One turning vector, and how many steps it has turned:
The counts run from 0 to 800.
[ 10  -3  -5  -5   2   1   2  -2   3   2  -2  -1  17  10   1  -1 -17  -6
  -8   7  -4  -6  15 -11   7 -12 -19  -5   5   2 -10   4 -10   3   1  15
   5   5  13 -21   4  -4   7  12   3  -7  -1  13  -4  13  -2   1  11   2
  -7   0  -1 -18   4  -9  -1 -16  10 -14 -10   8   2   8 -11  11   5 -11
   2  -6  -9   6]
305
[ 21  -5 -14  -7   8 -11  -4  -6  13   4 -10  10  10  -1   4   8 -17   0
 -12  -4  -2  -1  -7 -11   8 -11 -14  -3  11  19   1   1  -3  -5  -1  12
  -4   6   6  -5  12   7   9  18  -3  -4  -1   4  -2   6  -6  12   6  -9
  -7  17   8  -4   4   0  -4  -7  11  -9  -3   8  -3  12 -11  13  -3 -15
   0  -2 -14   6]
674
[  0  -3   5  -4  -4  -6  -1   2   2  -1  -6   3  14   5   1   2 -13  -5
  -8  -3   2  -8  -2 -10   6 -18 -23   1   5   7  -1  16 -11  -2  -5  17
   5  15  14  -7   5   1  18   2   0  -3   4   5  -3   2   5  -6   2   1
 -12   2   3 -13   0  -4   4 -24   6 -19  -8   9  -3  13  -9   7  -7 -16
   2  -3  -4   0]
578
[ 22  -8  -4  -2   3 -11  -3   2   2   3  -5  -1  16   8   2 -11 -15  -3
 -14  15   2  -1  10  -9   0  -5 -13  -6   2  17   5  -2  -9   3   2  13
   2  12   0 -17   4   5   0  16   0  -5  -4   4  -5   9   0  11   3  -2
  -6   7   5  -3   0 -12   2 -14  12 -17  -2  12   4   2  -3  14   1 -20
  -4  -2 -12   2]
31
[ 17   3 -13  -1  -5  -6   9 -12  10  -1   7   1  10   2   6   4 -17  -7
  -6   1   1  -4   1 -11   6 -13 -10   7   8   6  -8   5  -5 -13  -6  18
  -8   7   5  -6   8  15  15  21  -8  -3   0  -2   9  17  -5  14   7  -7
  -3  11   2  -2   0   0  -7  -4   5 -17   4   1  -4   8 -11  -6   3 -14
  -1   2  -6   8]
399
[ 23   5 -11 -14  -2   7  -5   0   0   7   1   3  15   3  13   6 -14   2
  -9  -3   4 -18   5  -5   2  -7  -6   7  17   8   1   8  -8  -3  -7  13
   0   4  25 -12   1   9  21   5   1  -7   5   2  -4  10 -12   5  -5  -8
 -16   9  -4 -11   6  -4   0  -4   6  -4  -6  10  -6   5  -6  -7  -4  -3
   2  -8  -5   9]
156
[  2  -7   7  -3   5  -6 -12  -4  -4   3  -4   6  14   6   6  12 -17  -7
 -16  -1   5  -8  -7 -12   7 -13 -18  -3  16   6  -1   9 -11  -6   1  11
   2   9  13  -3   5   6  17  -3   8  -7   1  -1  -7   5  -3   6  -4  -8
  -1  12  10  -2  -2  -5  -2 -24   5 -12  -6   3  -6   7  -3   5  -8 -23
  -5   2  -6   2]
40
[ 27  -2 -17  -7   2 -10   1  -5   6   5  -7   3  11   1   4  -2 -22   3
 -14   6  -1  -5   5 -12   1  -8 -12  -4   5  12   2  -4  -5   4   5  10
  -7  10   3 -10  -2   9  10  17  -5  -2   7   2   0  10  -5  10   5 -10
  -8  17   4  -4   4   1  -6   5   1 -19  -4  14  -7   5  -7   6  -8 -15
  -2  -1 -12  10]
531
[ 20   5  -7  -7   2   1   0   1   9   0  -3   0   4  -1   4   3 -15  -7
   3   4   2  -3  -2 -10   2 -17 -14  10  14  20  -1  10  -3  -9   0  19
  -2   1   4  -9  13  11   9  18 -14  -3  -2   2   1   7   0  10  21 -11
  -2   8  -1  -9   4  -5  -1  -2   4 -16  -1   1   1  15 -10  -1   6 -10
  -1  -5 -12   8]
320
[ 27  -6 -10  -9   0  -3  -6  -1   0  -1  -8   6  13   8   6   0 -14   6
 -17  -5  -4 -16   2  -9   3  -2  -5  -5  16   8  -7   2  -6  -3  -7  20
   5  12  19 -11  -1   1  14   4  -2  -1   8   6  -4  11  -7   6 -10   0
 -16   7  -4  -7   2   2  -3  -4   2 -13  -5  13 -13   5  -1  -9  -6  -9
   1   1   3  15]
235
[ 19  -1  -6  -2   2   3   1   3   9  -3  -6   0   9  -3  -1   5 -19  -4
  -5   3  -4  -3  -3 -21   3 -15 -22   2  17  13  -1   5  -7  -6   8  15
  -5  -2  16 -12   8  10  16  15 -11  -6  -7   1   0  10   2   4  14  -7
   0   1  -3 -12   5  -4 -10   3   6 -11  -2   5  -1  13  -9   4   2 -10
   4  -1 -13  13]
135
[  6   5   0 -10   5   8  -6  -3  -4   7  -3   1   8   6  10   7 -12  -7
  -8  -3   7 -17   3  -2   0 -11 -15  10  16  12   4  19 -11   1  -3  11
  12   3  20  -7   3  11  17  -1  -6  -8   5  -5  -4   4  -3   2   4 -12
 -19   7  -2 -14   5  -9   7 -16   1 -11  -9  11  -8  14 -12  -6  -5  -7
  -2  -6  -7   4]
78
[ 21 -12   2  -1   4  -9 -13   1  -7  -1  -5   6  17  11   5  -2 -16  -6
 -22   8  -1  -8   1 -13  10   2  -8  -7  15  10  -3  -2 -12  -5   2  20
   7  11   9 -15  -2   1   8   4   3  -5  -2   6  -9  13  -3  11  -6  -1
   3   6   5   4  -1  -5  -6 -14   7 -17   1   6  -7   5   4   1   1 -24
  -7   4   1   8]
775
[ 21 -11  -3   0  -3  -5  -2   2   6   0  -5   1  17   5  -2  -4 -21   0
 -15   5  -8  -4  12 -16   7  -9 -15 -10   6   6  -7  -1  -8  -1   3  17
   3  11  13 -18   1  -5   9  15   4  -5   4  10  -2  15  -1   3   3   7
  -3   7   2 -13   2  -5  -4  -7   7 -19  -6  12  -2   7  -9   6   1 -17
   2   1  -4  11]
698
[ 22   5 -18  -6   4  -1   3  -7  -1   3   2  -6  16   9   9  -4 -14  -5
 -13  21   4  -5  13  -7  -3   1 -10   5  10  10  -2   3  -7   2   7  10
   7   1  11 -21   2  12   7  11  -9  -2  -1   1   0  20  -4  14   4 -12
  -9   6  -3  -3   2  -9  -1  -7   9 -12  -4   8  -2   1  -7   3  12 -10
  -7   0  -9   8]
308
[ 10  -2   4  -6  11   2  -9  -1   2   2 -13   5   8   9   2  -5  -8  -4
  -8  -3   0 -12  -3 -10   3  -8 -16  -1  23  31   4  14 -12  -1   1  18
  17  -4  14  -9   9   0   6   2  -4  -6  -6   2  -7   1  -1   8   7 -12
  -3   5  -1  -8   2  -8   0 -10   5 -16   1   8 -10  15  -4   1   3 -13
  -5   2  -2   6]
670
[ 24  -3  -5   2  -5   0  -6   6  -4   4  -7  11  15  -5   5   0  -9   2
 -15  -2   7 -15  -4 -24   6  -6 -16   3  10  11   3   4 -13  -5  -2  15
   0   5  24  -4   9   9  22  -5   3  -5   4  -1  -6   7  -2   0  -9 -11
  -4   9   1  -2  -5  -3   2  -7   9 -12  -3  10  -5   7   5  -5  -2 -17
  -3   6  -6   8]
761
[ 15  -1  -4  -3  -3  -4  -4 -12  -2   2   6   4  10   4   8  -2 -12  -8
 -16  14  12  -1  17 -13   5  -8  -6  -1   3   9   0   3 -10  -5  -3  22
   1  12   3  -5   8   6   6  13   5   1   4   4  -4  10   0   7  -1  -8
   1  13   4   6  -8 -10   8 -15  12 -26  -4   6  -3   7  -8   4  10 -19
 -11   7  -3   0]
294
[ 10   1  -4 -10   1  -3   0 -11   0   0  -5   6   9   9   5  -1 -11  -4
 -12  11   8  -5  13  -2   4 -11  -2  -6  18   9  -4  12 -11   3  -5  19
   9  14   0  -8   1   4   5   6  -7   3   3  10  -5   2   2  -8  -2  -5
 -16   4  -7  -6  -8  -4   6 -16   4 -30  -3   6  -8  15 -11  -8  15  -6
  -3  -2   7   7]
481
[ 12   6 -16 -13   8  -7  -3  -6  -4   2  -5   1  14   7   8   3 -12  -2
 -10  22   7  -3   6  -3   1  -9 -12  -6  10   9   0   9 -11   3   2   7
  11  11   7 -13   5  11   7   3 -11   0   2   7  -7   3   4  -2   2 -12
 -13  10  -3  -2  -2  -9   7 -19  14 -16 -12  10  -1   6  -8   9  16 -10
  -5  -3  -8   4]
558
[ 12   1  -2 -12  12   0  -8  -8  -6  12  -1  -7  15   7  12  11 -23  -4
  -8   9  10  -6   4   2  -7 -14  -6   1  15   8   3   3 -12   3   8   5
   2   8   8 -14  -3  18   8   5  -3  -9   4  -4  -7   8  -7   6   5 -11
 -14  14   4  -7   2 -12   5 -12   7 -12   2   7  -6   6  -8   0   0  -5
  -6 -11 -17   0]
285
[ 16   1  -1  -1   2  -5   6  -2   7   6  -5  -8   9   4   0 -12 -15  -3
  -4  14   6  -1  13  -5  -4 -10 -13  -3   8  20   4   5  -9   5   6  12
   5  10  -5 -16   3  13   3  17 -10  -5  -2  -1  -1   7   6   2  11 -13
 -11   6   0 -12  -4 -11   3  -6   6 -26   7  12  -3  13 -11  -1   7 -11
  -7  -1 -17   7]
33
[ 12  -8  -7  -4   0 -16   0 -12   6   3   3   3  19   7   7   5 -18  -7
 -17   0   2  -3   2  -8   7  -8 -16   3   6   9  -3   3  -9 -10  -5  12
  -1   8   3  -7  10   4  13  15   3  -4  -1   1   4  18  -7  20   0  -7
  -7  17   9   0   2  -1   0 -17   8 -14  -1   4  -3   3  -8   7  -4 -20
  -6   3  -9   3]
752
[ 20  -7  -6  -4   4  -5 -14   2  -1  -4  -7  14  11  -1   1   3 -14  -4
 -12   5   1  -5  -3 -19  14  -5 -14  -8  10  14  -7   3  -9  -6  -3  20
   6  12  12  -8   6   2  10   6  -4   1   1  10 -11   2   2   3   3  -1
   3   9   1   1   4  -7  -1 -12  11 -15 -13   5  -3   7   0  10   3 -21
  -3   4  -3   8]
632
[ 31   4 -13  -6   0  -3  -1   2   2  -2   0  -1   9  -4   7  -7 -15  -2
  -5  17   8  -6   5 -13   0  -1 -11   6   6  17   0   2  -6  -2   5  14
   2   6   8 -15   4  20  10  15 -14   1   4  -1  -1  11   1  10   7 -13
   1   7  -2  -2   0 -10   2   4   7 -15  -2  10  -2   3   0  -2   5 -11
 -10   5 -12  12]
386
[ 24  -1 -18  -6   6 -12  -1  -2   2   1  -4   0  15   0   7   9 -22  -3
 -14   9  -1  -1  -3 -13   3 -12 -17   0   8   3  -5  -2  -4  -5   8   6
  -8   8  10 -14   3  12  12  13  -8  -3   1   3   0  11  -4  11   5  -8
  -5  14   5  -3   2  -5  -7  -9  10  -9  -6   9  -1   2  -6  13  -2 -15
  -1  -5 -14   6]
137
[ 16   0 -11  -7  10  -2   0 -11  -2   9  -6  -1  15  12  11   6 -19  -2
 -19   0  -4 -12   3  -6  -1  -3  -3  -3  22  11  -1   4 -12   1   8   7
   7  -2  18 -15  -5  11   9   0  -5  -6   5  -3  -2  14  -7  11  -8 -12
 -15  11  -1  -6   1   2 -10  -1   2  -8  -3   9 -15   7  -9  -7   1  -8
  -6  -3  -4  10]
771
[  6  -2  -3  -9  16  -1 -10 -10  -7   5 -11   2  12   9   6  11 -18  -6
 -17  12   3  -8   2  -2   2 -12  -7 -10  24  11   1   8 -11   2   4   9
  12   7   7 -10   1   8   4   0  -2  -6   0   0 -13   3   1   3  -4 -10
 -13  11   2  -4  -1  -8   4 -17   6 -18  -2   5  -9  11 -12   3   6 -11
  -5  -3  -8   2]
207
[ 21   6 -16  -2  -6  -5   7 -15   3   1   9   2  13   4  13   1 -10  -3
 -14   7  11  -9  11 -11   1   0  -7  11   6   8  -4   5  -7  -7  -1  14
  -1   3  10  -3   3  16  11   7  -5   2   5  -3   6  21  -4  15   2 -11
  -4  11  -2   1  -4   0   1  -6   3 -18  -1   6  -8   4  -9  -7   2 -16
 -10   5  -6   7]
793
[  1  -3  12   4  -1   6  -1  -2   1   0   5   0  10   7   3  -3  -9 -12
  -5   4   7  -9   4 -11   4 -17 -16   5  13  18  -1  17 -13  -2  -1  23
   9   5   8  -8  12   8  10   6   2  -6  -6  -1  -2   6   3   2  11 -10
   0   0   1  -8  -5 -11   7 -19   7 -23   3   2   0  13  -5  -2   6 -15
  -6   4  -7   0]
186
[ 19  -6  -5   2  -4  -4   5   4   5  -4  -3  -4  17   8  -4  -6 -18  -4
 -10  12  -3   1  12 -15   8 -14 -13  -7   8   3  -7  -4  -8   3   2  19
  -1  11   6 -22   1   1   7  16  -1  -4  -3   7  -2  14   2   1   7   5
   0  -1   1 -11  -2  -8  -2  -6  10 -24  -1   7   2   7  -6  -2   8 -14
   1  -3  -9   9]
699
[ 13   4  -6 -12  11  -1  -8  -7  -4   0  -4   1  15  11  13  13 -16  -7
 -10   2   2 -14 -11  -3   0  -8  -9   2  24  14  -4  11  -7  -8   1  10
   7   2  20  -9   3  18  14  -4 -14  -5  -1  -2  -1  10  -6  11  -1 -12
 -10  10  -3  -3   2  -2  -6 -11   3  -2  -3   4  -8   5  -3  -8   4  -4
  -5  -4  -7   7]
562
[ 17  -1  -4 -10   8   3 -15   0   0  -3  -6   6   5   3   6   6  -9  -9
  -4   9   7  -8   2  -7   7  -7 -15   4  10  23   3  11  -6  -4  -7  22
  14   4  11  -7  12   0   5  15  -7  -5  -6   7 -11   0  -3  12  12  -8
  -1   7  -1  -5  10 -14   7 -14   7 -14  -9   7  -2  11  -4  10   2 -18
  -3  -1  -8   5]
318
[ 16  -3 -11  -3  -7  -9   7   3  11  -6  -9   6  14   1  -4 -11 -12   0
 -12  13  -2  -2   5 -17   5  -8 -21   0   3   7  -4   7 -10   0   2  18
   1  11   9 -13   7   1  14  10  -5   5   2  11   1   5   7  -8   5   0
  -3   3  -5 -10  -3  -1  -3 -12  12 -24 -13  12  -2   7  -5   8   6 -16
   0   5  -1  12]
555
[  4 -10   4  -9   5 -11  -9  -3  -2   4  -4   3  17  20   3   5 -19  -8
 -15  -2  -1 -13   2   0   8 -13 -12  -1  12   8  -7  10 -11  -6  -6  16
   8  13  10 -11  -1   1   9   4   1  -6   1   2  -1  10  -5  11  -2   2
 -13   8   5  -9   8  -2  -3 -25   3 -13  -3   6  -9  10  -5   2 -11 -15
  -1  -8  -2   2]
249
